Here are some rows, each followed by its group. Rows of different groups can look alike.
tensor([0.8, 0.8, 1.8, -1.5, -0.6, -1.8, 0.6, 1.9, -0.3, 0.7, -0.1, 1.3,
        -1.6, 0.4, 0.1, -1.1, -0.4, 1.8, -0.1, -0.3, 0.0, 1.5, 1.7, -1.5,
        1.1, -1.8, -0.9, -1.1, 0.5, 0.4]) A
tensor([-0.2, 0.0, -0.5, 0.5, 0.2, 0.7, -0.1, -0.4, 0.3, -0.6, -0.9, -0.9,
        0.4, -0.5, 0.0, 0.7, 0.7, -0.6, 0.1, -0.2, 0.1, -1.2, -1.1, -0.3,
        -0.9, 0.9, 0.2, -1.0, -0.8, -0.3]) B
tensor([-0.6, -0.3, -1.8, -0.5, 1.8, 0.9, -0.9, -0.9, 1.5, -0.9, 0.6, 0.4,
        0.3, 0.6, -0.3, 0.0, 0.3, -0.3, -0.7, 0.4, 0.2, -2.6, -1.8, 0.0,
        0.6, 0.0, -0.3, -0.2, 0.3, 1.1]) C
tensor([0.3, -0.5, -0.6, 1.3, -0.9, 1.1, -0.2, -0.8, -0.9, 1.5, -0.7, -0.9,
        1.3, -1.0, 0.7, 1.6, 0.5, -0.8, 1.4, -0.2, 0.3, -0.5, -0.1, 1.1,
        -1.0, 0.8, 0.7, -0.2, -0.3, -1.2]) D
tensor([0.7, 0.9, 1.2, -1.2, 0.0, -1.1, 0.0, 0.9, -0.1, -0.2, 0.8, 1.4,
        -1.2, 0.3, -0.2, -1.7, 0.1, 0.8, -0.5, 0.5, -0.1, 0.8, 0.5, -0.5,
        1.3, -1.4, -0.9, -0.7, 0.6, 0.7]) E
tensor([0.4, 0.1, 0.5, -0.4, 0.6, -0.7, 0.5, 0.1, 0.5, -0.8, 0.5, 0.6,
        -0.7, 1.1, -0.5, -0.4, -0.2, 0.2, -0.9, 0.4, -0.2, 0.9, 1.0, -0.1,
        0.7, -0.7, -0.7, 0.4, 0.5, 0.7]) F
tensor([0.3, 0.4, 0.6, -1.1, -0.1, -1.1, 0.5, 1.0, 0.1, 0.0, 0.4, 0.9,
        -1.1, 0.9, -0.2, -1.0, -0.1, 1.2, -0.1, 0.7, 0.6, 0.9, 0.8, -0.3,
        1.3, -1.4, -0.4, 0.1, 0.6, 0.9]) E
tensor([-0.4, 0.0, -0.8, -0.1, 1.2, 0.4, -0.7, -0.8, 1.3, -1.2, 0.4, -0.1,
        0.1, 0.7, -0.6, 0.0, 0.1, -0.3, -1.0, 0.4, -0.3, -1.0, -0.7, 0.2,
        0.1, 0.2, -0.3, 0.5, 0.2, 0.8]) G
tensor([-1.1, -0.3, -1.7, -0.5, 1.8, 0.6, -0.8, -0.9, 1.5, -1.1, 1.0, 0.7,
        0.0, 1.0, -0.4, -0.6, -0.3, -0.4, -1.1, 0.8, 0.1, -1.5, -1.6, 0.1,
        1.1, -0.4, -0.1, 1.1, 0.9, 1.4]) C
tensor([-0.4, -0.1, -0.6, 0.0, 0.5, 0.6, -0.5, -0.5, 0.5, -1.0, -0.1, -0.4,
        0.4, 0.1, -0.3, 0.3, 0.4, -0.3, -0.4, 0.2, 0.1, -1.3, -1.1, 0.0,
        -0.1, 0.6, 0.0, -0.1, -0.1, 0.2]) G
tensor([0.4, 0.0, 0.1, -0.5, 0.6, -0.3, -0.4, 0.1, 0.4, -0.6, 1.0, 0.7,
        -0.4, 0.8, -0.9, -0.5, -0.1, 0.5, -0.6, 0.8, 0.0, 0.2, 0.3, 0.3,
        0.8, -0.4, -0.4, 0.8, 0.7, 0.9]) F
tensor([0.4, -0.4, -0.3, 1.1, -1.5, 1.2, 0.0, -0.4, -1.5, 1.6, -1.9, -1.5,
        1.4, -1.8, 1.2, 1.9, 0.9, -1.0, 1.7, -0.3, 0.4, -0.3, -0.3, 0.6,
        -1.2, 1.2, 1.1, -0.5, -0.6, -1.6]) H
tensor([0.8, 0.5, 0.7, -0.9, -0.1, -1.0, 0.2, 0.9, 0.1, 0.1, 0.7, 0.8,
        -0.9, 0.5, -0.4, -0.7, -0.5, 1.3, -0.3, 0.3, 0.1, 0.7, 0.9, -0.6,
        0.7, -0.7, -0.4, 0.1, 0.6, 0.7]) E
tensor([-0.5, -0.3, -1.3, -0.1, 1.1, 0.5, -0.9, -1.0, 0.9, -1.1, 0.4, 0.0,
        0.3, 0.4, -0.4, 0.2, 0.0, -0.5, -0.8, 0.6, -0.1, -1.1, -1.0, 0.1,
        0.3, 0.1, 0.0, 0.7, 0.3, 0.9]) G
tensor([-0.9, -0.5, -0.6, 0.9, -0.1, 0.5, 0.1, -0.6, -0.4, 0.5, -0.1, -0.6,
        0.8, -0.1, 0.2, 0.4, -0.1, -0.5, 0.6, -0.4, -0.2, -0.2, -0.1, 0.8,
        -0.9, 0.6, 0.3, 0.9, -0.5, -0.7]) B
tensor([0.6, -0.5, 0.0, 1.1, -1.6, 1.1, 0.1, -0.4, -1.3, 0.8, -1.1, -1.5,
        1.2, -1.6, 1.0, 1.4, 0.4, -0.9, 1.2, -0.2, 0.4, 0.2, -0.4, 0.6,
        -1.0, 1.3, 1.3, 0.0, -0.7, -1.5]) H
tensor([-1.5, -0.3, -0.7, 1.0, 0.3, 0.4, 0.2, -0.8, 0.0, -0.3, 0.2, -0.5,
        0.5, 0.0, 0.2, 0.1, -0.4, -1.1, -0.1, -0.5, -0.4, -0.4, -0.7, 0.9,
        -0.7, 0.6, 0.2, 1.0, -0.8, -0.4]) B
tensor([-0.4, -0.6, -0.3, 1.7, -1.6, 1.0, 0.6, -0.5, -1.9, 2.1, -1.2, -1.3,
        1.4, -1.5, 1.3, 1.6, 0.5, -1.0, 2.0, -0.7, 0.2, 0.2, -0.3, 1.2,
        -1.6, 1.1, 1.1, -0.1, -1.5, -2.0]) H
tensor([-0.4, -0.3, -1.3, 0.2, 0.7, 1.0, -0.7, -1.0, 0.6, -0.1, -0.2, -0.2,
        0.8, -0.2, -0.1, 0.6, 0.3, -0.5, 0.0, 0.0, 0.0, -1.4, -0.9, 0.2,
        -0.1, 0.5, 0.3, -0.1, 0.1, 0.2]) B
tensor([0.6, -0.5, -0.1, 1.4, -1.7, 1.3, 0.4, -0.4, -1.8, 1.7, -1.7, -1.6,
        1.4, -1.8, 1.4, 1.9, 0.8, -0.9, 2.0, -0.6, 0.4, 0.0, -0.3, 0.7,
        -1.2, 1.2, 1.3, -0.5, -0.7, -1.8]) H
tensor([0.9, 0.5, 1.2, -0.9, -0.1, -1.3, 0.6, 1.0, 0.1, -0.3, 0.3, 0.9,
        -1.3, 0.6, -0.2, -1.1, -0.1, 0.9, -0.7, 0.1, 0.1, 1.2, 1.2, -0.7,
        0.9, -1.1, -0.7, -0.4, 0.4, 0.4]) E
tensor([0.5, -0.4, -0.4, 0.4, -0.4, 0.8, -0.3, -0.4, -0.3, 0.1, -0.8, -0.9,
        0.8, -0.4, 0.1, 0.9, 0.2, -0.5, 0.3, 0.0, 0.1, -0.2, -0.2, 0.2,
        -0.5, 0.9, 0.8, 0.2, -0.1, -0.4]) D
tensor([-1.9, -0.5, -0.8, 1.3, 0.0, 0.6, 0.4, -0.8, -0.5, 0.4, -0.1, -0.6,
        0.6, -0.3, 0.7, 0.3, -0.4, -1.4, 0.4, -0.4, -0.4, -0.5, -0.7, 1.2,
        -0.9, 0.5, 0.4, 0.9, -0.8, -0.7]) B
tensor([0.5, 0.1, 0.2, -0.5, 0.1, -0.8, 0.6, 0.3, 0.2, -0.1, 0.3, 0.3,
        -0.8, 1.0, -0.8, -0.3, -0.2, 0.5, -0.6, 0.7, 0.1, 1.3, 0.7, 0.1,
        0.6, -0.6, -0.1, 1.2, 0.6, 1.0]) F
tensor([0.3, -0.2, -0.5, 0.3, 0.0, 0.9, -0.8, -0.6, -0.2, -0.2, -0.6, -0.6,
        0.8, -0.6, 0.2, 0.9, 0.4, -0.5, 0.2, 0.2, 0.1, -0.8, -0.6, 0.0,
        -0.3, 0.7, 0.5, -0.2, 0.0, -0.2]) B
tensor([-0.4, -0.1, -0.5, -0.4, 1.0, 0.0, -0.4, -0.1, 0.9, -1.1, 1.1, 0.9,
        -0.3, 0.9, -0.3, -1.1, 0.1, -0.1, -1.0, 0.7, 0.0, -0.3, -0.3, 0.6,
        0.9, -0.5, -0.6, 0.9, 0.7, 1.1]) F
tensor([0.6, 0.2, 0.9, -0.6, -0.2, -1.2, 1.1, 0.7, 0.0, -0.2, 0.1, 0.7,
        -1.2, 0.8, -0.3, -0.6, 0.0, 0.8, -0.5, 0.5, 0.1, 1.4, 1.5, -0.3,
        0.7, -1.2, -0.6, 0.2, 0.5, 0.5]) E
tensor([-0.5, -0.2, -1.1, -0.1, 1.2, 0.6, -0.7, -0.9, 0.9, -1.2, 0.4, 0.1,
        0.2, 0.6, -0.5, -0.1, 0.3, -0.4, -0.8, 0.3, -0.1, -1.7, -0.9, 0.1,
        0.2, 0.2, -0.3, 0.1, 0.3, 0.7]) G
tensor([0.9, 1.2, 2.2, -1.9, -1.2, -2.3, 1.1, 2.9, -0.5, 1.3, -0.2, 1.6,
        -1.9, -0.1, 0.4, -1.7, -0.6, 2.5, 0.5, 0.0, 0.4, 1.7, 1.8, -1.7,
        1.6, -2.2, -0.8, -1.4, 0.5, 0.4]) A
tensor([1.2, 1.2, 1.7, -1.4, -0.6, -1.7, 0.0, 2.0, -0.4, 0.8, 0.5, 1.2,
        -1.4, 0.1, -0.1, -1.1, -0.7, 1.9, 0.2, -0.1, 0.0, 1.5, 1.4, -1.3,
        1.1, -1.3, -0.3, -1.0, 0.5, 0.4]) A
tensor([0.6, 0.5, 1.6, -0.6, 0.1, -1.7, 1.7, 0.7, 0.4, -0.2, -0.1, 0.7,
        -1.5, 1.3, -0.3, -0.8, -0.5, 0.5, -1.0, 0.1, -0.1, 1.9, 1.7, -1.0,
        0.8, -1.7, -1.4, -0.5, 0.3, 0.3]) E
tensor([-0.1, -0.1, -0.2, 0.6, -0.1, 0.4, 0.2, -0.4, 0.2, -0.6, -0.6, -1.0,
        0.6, -0.6, 0.1, 0.7, 0.2, -0.4, 0.1, -0.5, -0.1, -0.6, -0.6, -0.5,
        -1.2, 1.1, 0.3, -0.6, -0.8, -0.5]) B
tensor([0.7, 0.9, 1.1, -1.3, -0.4, -1.3, 0.0, 1.8, 0.0, 0.5, 0.6, 1.2,
        -1.2, 0.3, -0.3, -1.1, -0.5, 1.5, 0.1, 0.3, 0.1, 1.0, 0.9, -0.9,
        1.0, -1.3, -0.3, -0.3, 0.6, 0.7]) E
tensor([0.4, 0.3, 0.9, -1.0, 0.2, -1.1, 0.3, 1.0, 0.5, -0.1, 0.3, 1.0,
        -1.2, 0.8, -0.3, -0.8, -0.2, 1.1, -0.4, 0.2, 0.1, 0.9, 1.1, -0.8,
        0.9, -1.3, -0.7, -0.3, 0.5, 0.7]) E
tensor([-0.5, -0.4, -1.0, 0.0, 1.2, 0.5, -1.0, -0.9, 1.1, -1.1, 1.1, 0.3,
        0.3, 0.9, -0.8, 0.2, -0.3, -0.2, -0.7, 0.3, -0.1, -1.0, -0.5, 0.5,
        0.1, 0.2, -0.1, 0.5, 0.4, 0.7]) G
tensor([0.7, 0.2, 0.3, -0.7, 0.5, -0.5, -0.5, 0.5, 0.5, -0.6, 1.0, 0.8,
        -0.4, 0.7, -0.7, -0.8, -0.2, 0.8, -0.5, 0.6, -0.1, 0.2, 0.3, 0.0,
        0.7, -0.5, -0.5, 0.2, 0.4, 0.7]) F
tensor([-1.2, -0.8, -0.5, 1.7, -1.0, 0.7, 0.8, -0.6, -1.6, 1.7, -0.8, -1.0,
        1.3, -1.0, 1.1, 0.9, 0.0, -1.4, 1.7, -1.1, -0.2, 0.3, -0.3, 1.2,
        -1.5, 0.9, 0.9, 0.9, -1.3, -1.8]) D
tensor([-1.0, -0.5, -1.8, 0.0, 1.6, 0.8, -1.2, -1.4, 1.1, -0.4, 0.7, 0.2,
        0.6, 0.5, -0.5, 0.1, 0.0, -0.7, -0.5, 0.1, 0.0, -1.8, -1.0, 0.5,
        0.1, 0.1, 0.0, 0.7, 0.7, 0.8]) G
tensor([-0.3, -0.3, -0.9, -0.4, 1.2, 0.1, -0.6, -0.7, 1.1, -1.2, 0.8, 0.4,
        0.0, 0.7, -0.8, -0.3, -0.4, -0.1, -1.0, 0.6, -0.2, -0.8, -0.4, 0.1,
        0.5, 0.0, 0.0, 1.1, 0.7, 1.0]) C
tensor([0.3, 0.1, 0.5, -0.2, 0.5, -0.8, 1.0, -0.2, 0.8, -0.7, 0.3, 0.3,
        -0.9, 1.4, -0.8, -0.2, -0.2, 0.4, -1.0, 0.2, -0.3, 1.2, 1.3, 0.0,
        0.7, -0.9, -0.7, 0.8, 0.5, 0.7]) F
tensor([-0.5, -0.1, -0.8, -0.7, 1.0, 0.1, -0.5, -0.2, 1.2, -0.9, 0.8, 0.7,
        -0.3, 0.7, -0.6, -0.7, -0.1, 0.2, -0.7, 0.7, 0.3, -0.9, -0.6, 0.3,
        1.1, -0.5, -0.2, 0.8, 0.7, 1.3]) C
tensor([-0.5, -0.2, 0.0, 1.5, -1.3, 0.8, 1.0, -0.2, -1.1, 1.1, -2.1, -1.8,
        1.1, -1.6, 1.0, 1.5, 0.7, -1.1, 1.5, -0.9, 0.1, -0.4, -1.0, -0.2,
        -1.9, 1.5, 0.7, -1.7, -1.8, -1.9]) D
tensor([0.7, 0.8, 2.1, -1.3, -0.6, -2.0, 1.2, 1.7, -0.2, 0.5, 0.0, 1.0,
        -2.0, 0.8, 0.1, -0.9, -0.5, 1.4, -0.3, 0.0, 0.1, 2.0, 2.1, -1.4,
        1.1, -2.0, -0.8, -1.1, 0.5, 0.5]) A
tensor([0.1, -0.2, -0.8, 0.2, 0.6, 0.7, -0.9, -0.7, 0.4, -1.2, 0.5, -0.2,
        0.5, -0.2, -0.2, -0.1, -0.2, -0.5, -0.6, 0.5, -0.1, -0.8, -0.5, 0.3,
        0.2, 0.5, 0.2, 1.2, 0.6, 0.4]) B
tensor([1.0, 0.8, 1.7, -1.5, -0.3, -1.6, -0.1, 1.8, -0.3, 0.3, 0.4, 1.4,
        -1.4, 0.3, 0.1, -1.1, -0.3, 1.8, 0.0, -0.4, 0.0, 1.2, 1.6, -1.3,
        1.1, -1.7, -0.7, -1.0, 0.9, 0.4]) A
tensor([1.0, 0.7, 1.8, -1.4, -0.3, -1.6, 0.1, 1.7, -0.4, 0.2, 0.4, 1.3,
        -1.4, 0.2, 0.1, -1.1, -0.4, 1.5, -0.4, -0.1, -0.1, 1.3, 1.2, -1.2,
        1.1, -1.2, -0.7, -1.4, 0.6, 0.4]) A
tensor([0.2, -0.2, -0.3, 0.5, -0.1, 0.7, -0.4, -0.7, -0.2, -0.1, -0.2, -0.5,
        0.7, -0.3, 0.1, 0.8, -0.1, -0.3, 0.2, 0.1, 0.1, -0.1, 0.7, 0.7,
        -0.5, 0.7, 0.5, 1.0, 0.1, -0.4]) B
tensor([-0.7, 0.0, -0.8, 0.2, 1.1, 0.4, -0.3, -0.8, 1.0, -1.1, 0.2, -0.2,
        0.3, 0.4, -0.5, 0.1, 0.3, -0.3, -0.7, 0.0, -0.3, -1.6, -1.2, -0.1,
        -0.4, 0.5, -0.4, -0.4, -0.3, 0.5]) G
tensor([-0.3, -0.3, -1.2, -0.4, 1.6, 0.3, -1.0, -0.7, 1.5, -0.9, 1.4, 0.7,
        -0.1, 1.2, -1.0, -0.8, 0.1, -0.2, -1.0, 0.3, 0.0, -1.3, -0.9, 0.5,
        0.6, -0.2, -0.6, 0.5, 0.8, 1.1]) C
tensor([0.8, 0.5, 0.9, -1.0, -0.2, -1.0, 0.2, 1.1, 0.1, 0.1, 0.6, 0.8,
        -0.9, 0.5, -0.6, -0.9, -0.6, 1.3, -0.1, 0.6, 0.1, 1.1, 0.8, -0.4,
        1.0, -0.8, -0.3, 0.2, 0.5, 0.6]) E
tensor([0.8, 0.6, 1.7, -1.2, -0.2, -1.4, 0.2, 1.5, -0.2, 0.1, 0.3, 1.2,
        -1.7, 0.2, 0.2, -1.1, -0.3, 1.3, -0.5, -0.2, 0.1, 1.2, 1.4, -1.1,
        1.2, -1.5, -1.0, -1.2, 0.5, 0.4]) A
tensor([-0.6, -0.5, -0.8, 0.8, 0.0, 0.9, -0.6, -0.8, -0.1, 0.4, 0.2, -0.5,
        0.9, -0.2, 0.1, 0.6, 0.4, -0.5, 0.4, -0.1, 0.1, -0.8, -0.4, 1.0,
        -0.5, 0.4, 0.4, 0.6, 0.1, -0.3]) B
tensor([1.2, 1.1, 2.2, -1.6, -1.0, -1.8, 0.0, 2.3, -0.7, 0.7, 0.4, 1.5,
        -1.7, -0.2, 0.1, -1.4, -0.6, 2.1, 0.1, -0.3, -0.2, 1.6, 1.7, -1.7,
        1.1, -1.5, -0.6, -1.8, 0.1, 0.3]) A
tensor([0.6, 0.2, 1.6, -0.8, -0.2, -1.3, 1.1, 0.8, 0.2, -0.3, 0.1, 0.7,
        -1.5, 0.9, -0.1, -0.6, -0.3, 0.7, -0.9, 0.0, -0.1, 1.6, 1.5, -0.9,
        0.9, -1.3, -0.9, -0.6, 0.5, 0.4]) E
tensor([0.6, 0.1, 1.0, -1.1, 0.2, -1.1, 0.0, 0.8, 0.5, -0.5, 0.6, 1.1,
        -1.2, 0.8, -0.1, -0.8, -0.1, 0.7, -0.4, 0.1, 0.1, 0.5, 0.9, -0.6,
        0.9, -1.3, -0.8, -0.6, 0.5, 0.7]) E
tensor([0.3, 0.1, 0.1, -0.6, 0.7, -0.4, -0.5, 0.3, 0.6, -0.7, 1.1, 1.0,
        -0.6, 0.8, -0.7, -0.9, 0.2, 0.4, -0.9, 0.5, -0.1, -0.1, 0.1, 0.0,
        0.9, -0.5, -0.5, 0.1, 0.5, 1.0]) F
tensor([0.0, -0.4, -0.5, 1.1, -1.0, 0.8, 0.1, -0.5, -1.2, 1.2, -0.9, -1.1,
        1.1, -1.0, 0.6, 1.3, 0.4, -0.8, 1.3, -0.5, 0.0, 0.2, -0.1, 0.7,
        -1.1, 0.9, 0.8, 0.1, -0.7, -1.4]) D
tensor([-0.7, -0.6, -2.4, -0.8, 2.3, 0.9, -1.5, -1.1, 1.8, -0.6, 1.2, 1.0,
        0.2, 0.7, -0.9, -0.2, 0.4, -0.2, -1.0, 0.0, 0.7, -3.3, -2.3, -0.2,
        0.8, 0.0, -0.3, -0.7, 0.6, 1.4]) C
tensor([-0.5, 0.1, -0.8, 0.1, 0.9, 0.5, -0.9, -0.8, 0.8, -1.3, 0.9, 0.1,
        0.2, 0.3, -0.4, -0.2, -0.3, -0.3, -0.9, 0.4, -0.2, -0.8, -0.4, 0.4,
        0.3, 0.4, -0.1, 1.2, 0.6, 0.6]) G
tensor([0.5, 0.5, 2.1, -0.9, -0.1, -2.1, 1.5, 1.2, 0.1, -0.3, -0.1, 0.8,
        -2.0, 1.0, 0.0, -1.0, -0.5, 0.8, -1.0, 0.0, -0.2, 2.1, 2.1, -1.3,
        0.9, -1.9, -1.3, -1.1, 0.6, 0.4]) A
Which 4 groups are nearest to each row below, nearest first, going by the average distance to the group's rows?
tensor([0.7, 1.2, 1.6, -1.7, -0.3, -1.7, -0.6, 2.2, 0.0, 0.3, 1.0, 1.8,
        -1.5, 0.0, -0.2, -2.2, -0.4, 1.9, -0.1, 0.3, -0.2, 0.7, 0.3, -1.1,
        1.6, -1.8, -0.9, -1.5, 0.5, 1.0]) A E F C
tensor([-0.6, 0.0, -0.6, 0.5, 0.4, 0.6, -0.1, -0.5, 0.6, -0.7, -0.2, -0.6,
        0.5, 0.0, -0.1, 0.5, 0.2, -0.6, 0.0, -0.1, -0.1, -1.0, -0.9, -0.1,
        -0.7, 0.8, 0.0, -0.3, -0.4, 0.0]) B G C D
tensor([-1.3, 0.3, -0.2, 0.9, 0.5, 0.5, 0.6, -0.8, 1.1, -1.3, -0.8, -1.3,
        0.4, 0.1, -0.3, 0.2, -0.2, -1.1, -0.9, -1.1, -0.6, -0.8, -1.2, -0.3,
        -1.1, 0.9, -0.2, -0.5, -0.9, -0.1]) B G D C
Which 4 groups are nearest to each row below, nearest first, going by the distance to the centre of the group?
tensor([0.3, 0.4, 0.4, -0.7, 0.2, -0.4, 0.1, 0.4, 0.3, -0.4, 0.6, 0.8,
        -0.7, 0.7, -0.5, -0.8, -0.1, 0.6, -0.5, 0.5, 0.0, 0.6, 0.8, 0.0,
        0.9, -0.6, -0.4, 0.5, 0.7, 0.6]) F E G A
tensor([-1.2, 0.4, -0.2, 1.0, 0.5, 0.6, 0.7, -0.9, 0.6, -1.0, -1.1, -1.4,
        0.6, -0.2, 0.0, 0.4, 0.1, -1.1, -0.6, -0.5, -0.7, -0.7, -1.2, -0.4,
        -1.2, 1.1, 0.0, -0.8, -1.2, -0.3]) B G D C
Which 5 groups are nearest to each row below, nearest first, going by the average distance to the group's rows?
tensor([-1.3, 0.4, -0.2, 0.8, 1.2, 0.6, 0.7, -1.0, 1.3, -1.4, -0.5, -1.2,
        0.3, 0.2, -0.4, 0.3, -0.3, -1.2, -1.0, -0.7, -0.7, -0.7, -1.1, -0.3,
        -1.1, 0.7, -0.4, -0.6, -0.8, 0.0]) G B C F D
tensor([0.1, -0.2, 0.5, 1.0, -1.6, 1.0, 0.7, 0.1, -1.3, 0.7, -2.2, -1.9,
        1.1, -1.9, 1.3, 1.6, 1.5, -0.8, 1.6, -0.9, 0.5, -0.5, -1.5, -0.5,
        -1.7, 1.8, 1.0, -2.1, -1.9, -1.5]) H D B G F
Which 5 groups are nearest to each row below, nearest first, going by the distance to the group's nearest row?
tensor([0.5, 0.6, 1.3, -1.5, -0.2, -1.5, -0.3, 1.5, 0.1, -0.4, 0.6, 1.5,
        -1.5, 0.0, 0.4, -1.4, -0.2, 1.3, -0.5, 0.2, 0.2, 0.3, 0.6, -1.2,
        1.4, -1.6, -1.0, -1.4, 0.7, 0.7]) A E F C G
tensor([0.8, 0.5, 0.7, -0.9, 0.1, -0.9, 0.0, 0.8, 0.1, -0.3, 0.6, 1.0,
        -0.9, 0.5, -0.2, -1.2, -0.1, 1.0, -0.4, 0.2, 0.1, 0.9, 0.9, -0.1,
        0.9, -0.9, -0.6, 0.1, 0.7, 0.6]) E F A C G
Which 5 groups are nearest to each row below, nearest first, going by the distance to the centre of the group?
tensor([0.1, -0.3, -0.3, 0.4, -0.1, 0.3, -0.2, -0.5, 0.0, -0.3, -0.1, -0.6,
        0.5, -0.1, -0.1, 0.5, -0.1, -0.2, 0.1, -0.2, -0.1, -0.1, 0.0, 0.1,
        -0.7, 0.9, 0.3, 0.5, -0.4, -0.3]) B G D F C
